Here are some points:
{-0.37, 0.77, 0.40, -0.61, -0.53, 0.89, -0.83, 0.70, 0.22, 0.20,
 1.83, -0.82, 0.80, -0.63, -0.23, 0.89, 0.12, 0.00}
{-0.30, -0.72, -1.03, 0.50, -1.41, 0.08, -0.65, -0.58, 3.17, -1.05,
 -0.44, -0.49, -1.18, 0.86, -1.11, -1.30, 1.54, -0.91}
{-0.68, 0.58, -0.76, -0.79, 0.76, 0.01, -0.52, 0.55, 0.99, 0.17,
 1.14, -0.30, 1.26, 0.51, 1.59, 0.70, 1.18, 0.21}
{-1.43, 0.14, 1.70, -1.29, 0.03, -1.12, 1.27, -0.34, -1.52, -1.93,
 -0.33, 0.61, -1.35, -1.80, 1.10, 0.41, -1.74, -0.15}
{-1.27, 0.13, 1.79, 1.98, 0.22, 2.27, 0.75, -0.67, -0.45, -1.65,
 -1.30, 1.54, -0.37, 0.26, 0.61, -1.19, -0.27, -0.69}
{0.68, -0.61, -1.44, 2.46, -0.26, 0.66, -0.52, -0.64, 1.60, 0.25,
 1.26, -0.37, -2.18, 2.01, 0.43, -0.79, 0.69, -0.14}
{-0.08, -0.56, -0.06, -0.10, 0.37, -1.16, 1.40, 0.69, -0.29, 0.41,
 -0.76, 0.44, 1.28, -1.80, 0.61, 1.30, -2.43, 0.85}
{-0.40, 1.16, -0.71, 0.86, 0.89, -0.51, -0.54, 0.18, -0.10, -0.47,
 1.15, 1.31, -1.12, -1.63, 0.43, 0.84, -1.23, -0.22}
{0.98, 0.06, 0.16, -1.85, 1.00, 0.26, -0.12, 2.23, -1.22, 0.38,
 1.69, -0.49, -0.25, -0.47, -0.34, 0.17, 0.79, -0.36}
{-0.45, -0.20, -0.87, -2.04, 0.10, -0.59, 0.29, -0.26, 0.42, 0.14,
 -0.89, -0.86, -0.39, 0.26, 1.14, 1.24, 1.87, 2.09}
{0.59, 0.66, -1.37, 2.68, 0.56, -0.94, 0.81, -0.17, 1.17, 0.97,
 -1.20, -0.52, -0.35, -0.33, 0.41, -0.50, -0.05, -0.32}
{-0.85, -0.53, -1.24, 0.88, -0.78, -1.16, 0.07, 1.94, -1.83, -0.58,
 -1.43, -0.30, 1.70, -0.70, -0.44, 0.40, -1.35, 1.53}
{-0.13, -0.39, 0.76, 0.30, 0.80, -0.92, 0.29, 0.68, -1.32, -0.68,
 -1.68, 1.31, 0.78, -0.80, 0.07, 0.22, 0.13, -0.18}
{-0.52, -0.84, 0.32, 0.25, 0.34, -0.33, -0.32, 0.16, 2.02, 1.11,
 -1.11, 0.97, 1.35, -0.16, 0.87, 0.12, 0.12, 0.44}
{0.34, 1.68, 0.13, -2.48, 0.44, 1.81, 0.94, 2.98, 1.11, -1.85,
 0.75, -1.01, -0.06, 0.09, -0.77, 0.81, -0.57, 3.04}
{1.00, -0.27, 0.24, 1.92, -0.35, -0.18, -0.35, 0.18, 0.49, 2.68,
 -0.31, 0.71, -1.47, -0.83, -0.89, 0.04, -0.33, -0.64}
{0.97, 0.27, 1.79, -1.42, -0.35, -0.54, 0.39, 0.83, -0.26, -0.20,
 -0.70, -0.44, 0.95, -2.12, -0.44, -0.63, -0.59, 0.26}
{0.16, 1.25, 0.54, -0.92, 0.44, -0.22, -1.58, -1.10, -0.68, -1.31,
 1.55, -0.96, 1.70, 1.73, -0.23, 0.24, 0.72, -0.09}
{0.78, 0.64, -0.82, 1.17, -0.10, 1.41, -0.49, -0.28, 0.56, 0.91,
 0.30, -0.51, -0.14, 1.44, -0.04, 0.67, -0.81, 0.83}
{1.44, -0.75, -2.78, -0.34, -0.21, -2.57, 0.38, -0.54, -0.85, 0.46,
 -0.05, 1.31, -0.59, 0.12, -0.42, 0.18, 0.53, -0.39}
{-0.15, -0.52, -1.25, 1.66, -0.68, 2.12, -1.23, 0.83, 1.37, 0.20,
 0.37, 0.68, -2.46, 0.73, 0.53, 1.00, 1.59, 0.65}
24 more points follow, each with its number after it:
{-1.73, -0.51, -0.23, -1.33, 1.15, 1.56, -1.14, 0.76, -0.19, -0.76,
 1.03, -1.00, -0.93, 0.05, -0.97, -0.78, 0.90, -1.22} 0
{-0.07, 0.06, 1.16, 0.07, -0.27, -0.81, -0.80, -0.05, -1.18, 1.42,
 -1.62, -0.33, 1.11, -1.40, -0.77, -0.26, 0.42, -1.03} 1
{-0.09, -0.71, 0.85, 0.25, -1.96, 0.02, -1.81, -1.13, -1.37, -0.14,
 0.02, 1.21, -1.04, 0.36, 1.31, -0.72, -1.03, -0.02} 2
{-0.10, 0.18, -0.72, 0.23, 1.69, -0.90, 2.70, -0.90, 0.03, 0.24,
 -1.21, -0.52, -0.40, -0.31, -0.73, -0.97, -0.34, 0.22} 3
{0.21, 0.05, 0.97, -0.20, -0.46, -0.57, 1.33, -1.67, -1.19, 0.56,
 0.26, -1.28, -0.85, -2.00, 0.38, 0.71, -0.32, -0.58} 4
{1.27, 0.36, 1.11, -1.73, 0.37, -1.51, -0.67, 0.25, -0.31, 0.42,
 0.79, -0.54, 0.94, 0.33, 0.63, -1.04, -1.46, 1.27} 5
{1.66, -1.25, -1.12, 2.48, -2.04, -1.42, -0.02, -1.75, 1.11, -0.17,
 0.28, 1.30, -0.54, -0.25, 0.86, 1.04, 1.14, -0.56} 6
{0.26, 0.77, 0.43, -0.16, -0.69, -0.09, 0.42, 0.07, -0.30, -0.16,
 0.60, -0.24, 0.12, 0.50, 0.47, 0.58, 0.97, -0.78} 7
{-0.44, 0.29, -1.85, 0.12, 0.52, -0.53, -0.19, -0.17, 1.53, 1.05,
 -2.15, 0.06, -0.62, 1.87, -0.64, -0.91, -0.82, 1.24} 8
{-0.65, 0.62, -0.55, -0.74, 0.70, 0.93, -1.19, 0.82, 1.53, 0.85,
 1.97, -1.80, 0.75, -0.78, -0.19, 1.56, -0.01, 0.15} 9
{-0.77, 0.34, -2.06, 1.26, 0.75, 0.80, -0.99, -0.71, 3.45, 0.85,
 -0.64, -0.12, -1.34, 1.46, -0.31, 0.31, 0.51, -1.02} 10
{-0.33, 0.83, 2.84, -2.00, 1.05, 1.69, 0.11, 1.47, -2.37, -1.81,
 2.03, -0.87, 1.47, -0.95, -0.61, -0.47, -2.00, -0.80} 11
{1.11, -0.52, -2.21, 2.41, 0.12, 0.30, -0.84, -2.04, 1.21, 1.01,
 -0.87, -0.35, -0.68, 0.56, -0.41, 0.77, 1.30, -1.90} 12
{0.69, 0.59, 1.11, 0.70, 0.79, 1.06, 0.55, -0.55, -0.26, -0.18,
 0.27, 0.79, 0.93, -0.22, -1.01, -1.25, 0.39, 0.27} 13
{0.53, -1.17, 1.25, -1.02, 1.07, -0.24, 0.65, 0.24, 0.48, -0.55,
 0.56, -0.93, -0.31, 1.20, 0.71, -0.76, -0.16, 0.14} 14
{-2.60, -0.55, -1.40, -0.82, -0.77, -0.38, -0.23, 0.30, -0.66, 0.26,
 0.34, -1.30, -0.96, 0.87, -0.12, 0.06, 2.31, 1.04} 15
{-1.08, -1.55, -0.49, 1.49, -0.62, 0.82, 0.08, -0.55, -0.66, -1.21,
 -0.27, 0.63, -1.09, 0.72, 1.29, -0.45, 0.38, -0.54} 16
{0.46, 0.98, 0.80, -0.77, 0.88, -0.92, -0.42, -0.17, 0.59, 0.44,
 0.16, 0.67, -1.01, -1.07, 0.60, -0.66, 0.87, 0.01} 17
{0.11, 0.87, -1.79, -2.16, -0.92, -1.24, 0.17, 0.96, -0.38, 1.05,
 -1.21, 0.24, 1.10, 1.29, 1.34, 0.67, -0.11, 0.50} 18
{0.02, 0.53, -1.25, 0.10, -0.72, 0.11, -1.59, 1.48, 1.51, 0.21,
 0.11, 0.83, -0.07, -0.31, 0.84, 1.04, -0.06, 0.95} 19
{-0.36, -0.74, 0.65, -1.21, 0.98, -1.07, -0.19, 0.04, -1.50, -0.11,
 0.26, 0.01, -0.87, -1.45, 0.64, 0.13, -0.33, -0.41} 20
{-0.04, -1.83, 0.55, 1.69, -1.07, 0.49, -0.24, -0.63, -0.56, 0.48,
 -0.46, 1.86, -0.94, 0.50, 1.03, -0.14, 0.37, -1.03} 21
{0.46, 0.44, 0.30, 1.81, -1.33, 0.07, -1.03, -1.01, -1.05, 0.09,
 -1.10, 0.72, -0.71, -0.78, 0.21, -1.09, -0.56, -0.83} 22
{0.48, -0.25, 1.63, -1.85, 1.38, 1.28, 2.37, 1.29, 0.05, -0.37,
 -0.07, -0.62, 0.63, -0.99, 0.79, -0.98, -1.05, 0.06} 23
Which of these numbered points is nearest to each point below, looking only along the 7 directions in which the first points spread most? Its number follows each.
{0.22, 0.63, 2.31, -1.39, 1.42, 1.08, -0.28, 0.10, -1.90, 0.11,
 2.27, 0.35, 1.42, -1.80, -0.85, 0.87, -2.20, -0.32} > 11
{-0.64, 1.10, -0.34, 0.75, -1.73, 0.47, -0.90, -0.83, -0.10, -0.54,
 -1.27, 0.78, -0.08, 1.60, -0.87, 0.53, -0.84, -0.07} > 16
{0.23, -0.70, -2.29, -0.14, 0.42, 0.64, 0.14, 0.86, 1.34, 2.88,
 0.50, -0.69, 0.24, -0.11, -0.34, 1.90, 1.09, 1.64} > 19
{-0.46, 0.37, 1.74, 1.37, -0.90, -0.30, -0.36, -0.18, -0.83, -1.48,
 -0.28, 1.08, -0.73, -0.42, 0.80, -0.17, 0.25, -0.94} > 2
{1.76, 0.89, 1.79, -1.90, 0.92, 0.13, -0.09, -0.89, 0.78, -0.91,
 2.11, -1.22, 0.97, 0.17, -0.37, 1.29, 1.06, -0.52} > 0
{1.02, -0.24, 0.96, 1.45, 0.02, -0.59, 0.42, -0.32, 0.48, 0.68,
 -1.99, -0.17, 0.45, -1.15, -1.49, -1.04, -1.70, -0.35} > 1
{0.63, 1.04, 0.97, -1.69, 2.27, 2.30, 1.33, 0.39, -1.59, -0.57,
 -0.55, -0.41, 0.86, -1.21, -0.07, -1.07, -0.29, 2.86} > 23
{-0.42, 1.29, 0.66, -0.93, -0.79, 0.84, -1.31, 2.01, 0.89, 0.29,
 1.66, 0.22, 1.26, 0.56, -0.76, -0.03, -0.77, 1.34} > 9
{-0.26, -1.69, 1.45, 1.28, -0.99, 0.29, -1.41, -1.69, -0.24, -0.70,
 0.87, 1.12, -0.98, -1.48, 0.76, -0.29, -0.35, -2.98} > 22
{-0.03, 1.41, -2.12, 0.57, 1.03, 1.99, -0.41, 0.68, 4.00, 0.91,
 1.33, 1.15, -0.27, 1.91, -0.86, -1.61, 1.90, -0.83} > 10
{0.89, 1.85, 0.88, 0.35, -0.54, 0.43, 0.40, 1.27, 1.00, 0.33,
 1.53, -0.02, 0.01, -0.70, 1.33, -0.45, -0.86, -1.34} > 13
{0.50, 1.24, 1.22, -1.03, -0.90, 0.09, 0.25, 0.23, -1.04, -0.29,
 0.58, -0.54, 1.25, -0.66, 0.09, -1.18, 2.10, 0.10} > 14
{0.59, 0.35, 3.10, -1.35, 1.25, -1.19, -0.15, 0.84, -2.21, 0.92,
 1.23, 0.59, 0.31, -2.09, 0.40, 0.48, -2.20, 0.22} > 20
{-1.68, 0.52, -0.29, -0.36, -0.38, 0.68, 0.76, 1.28, -0.57, -0.71,
 1.33, 0.25, 0.33, 0.46, -0.35, 1.20, -0.18, -1.40} > 7
{-0.42, 0.45, -2.25, 1.39, -1.25, 0.22, 0.20, -1.80, 2.84, -0.08,
 -0.08, -0.29, -0.38, 1.98, -1.27, -0.94, 2.42, -0.08} > 10
{-0.40, -1.03, -1.44, 0.66, 1.39, 1.26, 0.22, -0.41, 0.62, -0.23,
 -0.75, 0.98, -1.65, 1.01, -1.39, 0.41, 0.02, -1.12} > 16
{0.56, -0.17, -2.13, 0.85, 0.05, -0.88, 3.02, -0.36, 2.29, -0.16,
 -0.90, 1.37, -0.55, 0.93, 0.19, -0.41, 0.62, 1.99} > 8
{1.90, 1.34, 0.66, -0.51, 0.66, 1.25, 0.60, 1.33, 1.31, 0.71,
 1.50, -0.45, 0.75, -0.26, -0.31, 0.44, 0.63, -0.16} > 9
{0.14, 0.35, 0.83, 0.19, 0.36, -0.46, -0.99, 1.06, -1.59, -0.15,
 -0.04, 0.44, 0.40, -0.78, -0.16, -0.28, -0.16, -0.37} > 4
{0.55, 0.33, 1.10, 0.23, 0.42, 0.02, -0.80, -0.79, 0.20, -1.19,
 1.66, 0.31, 0.65, -0.26, -0.01, 0.72, 0.66, -1.29} > 7
{0.61, 0.28, 1.22, -0.75, 0.44, 2.03, -0.13, 0.00, -1.82, -0.81,
 1.96, 0.20, 1.86, -1.89, 0.32, -0.41, -1.36, 1.21} > 11
{0.21, -0.19, -0.89, 2.81, -0.92, -1.35, -0.83, -1.17, 1.90, 0.43,
 -1.89, 0.02, -0.13, 0.99, -0.76, 0.18, 0.38, -1.11} > 12
{-1.55, -0.45, -2.86, 1.76, 0.15, -2.08, -0.60, 0.93, 1.04, 1.39,
 -2.62, -0.14, -0.84, -0.26, -0.13, -0.63, 1.50, 0.84} > 8
{-1.20, -0.25, 0.67, -0.26, -0.75, 1.14, 1.24, 0.28, -1.85, -1.67,
 0.43, 0.04, 1.01, -1.26, 0.65, 0.64, -0.03, -1.19} > 20
{1.13, -0.06, 0.26, -0.13, 0.36, -0.94, 0.32, 0.41, -1.22, -0.66,
 0.60, -1.23, 1.20, -1.35, -0.19, -2.16, 0.20, 1.19} > 5
{-0.89, 1.08, -1.78, -1.29, -0.70, -0.22, -0.10, -1.08, 1.61, -0.57,
 1.26, -0.66, 0.74, 2.13, -0.34, -1.77, 1.55, -0.36} > 15
{0.19, 0.35, -0.67, -0.19, -1.86, 0.27, 0.79, 0.30, 2.08, 0.88,
 0.29, 0.31, -0.26, -0.49, -0.18, -0.28, -0.96, 0.76} > 19
{-0.52, -0.32, 0.67, -1.13, 0.06, -0.22, -0.10, 1.09, 0.76, 0.50,
 -0.77, 0.11, -0.38, 0.36, -0.83, 0.48, 0.26, 0.93} > 14
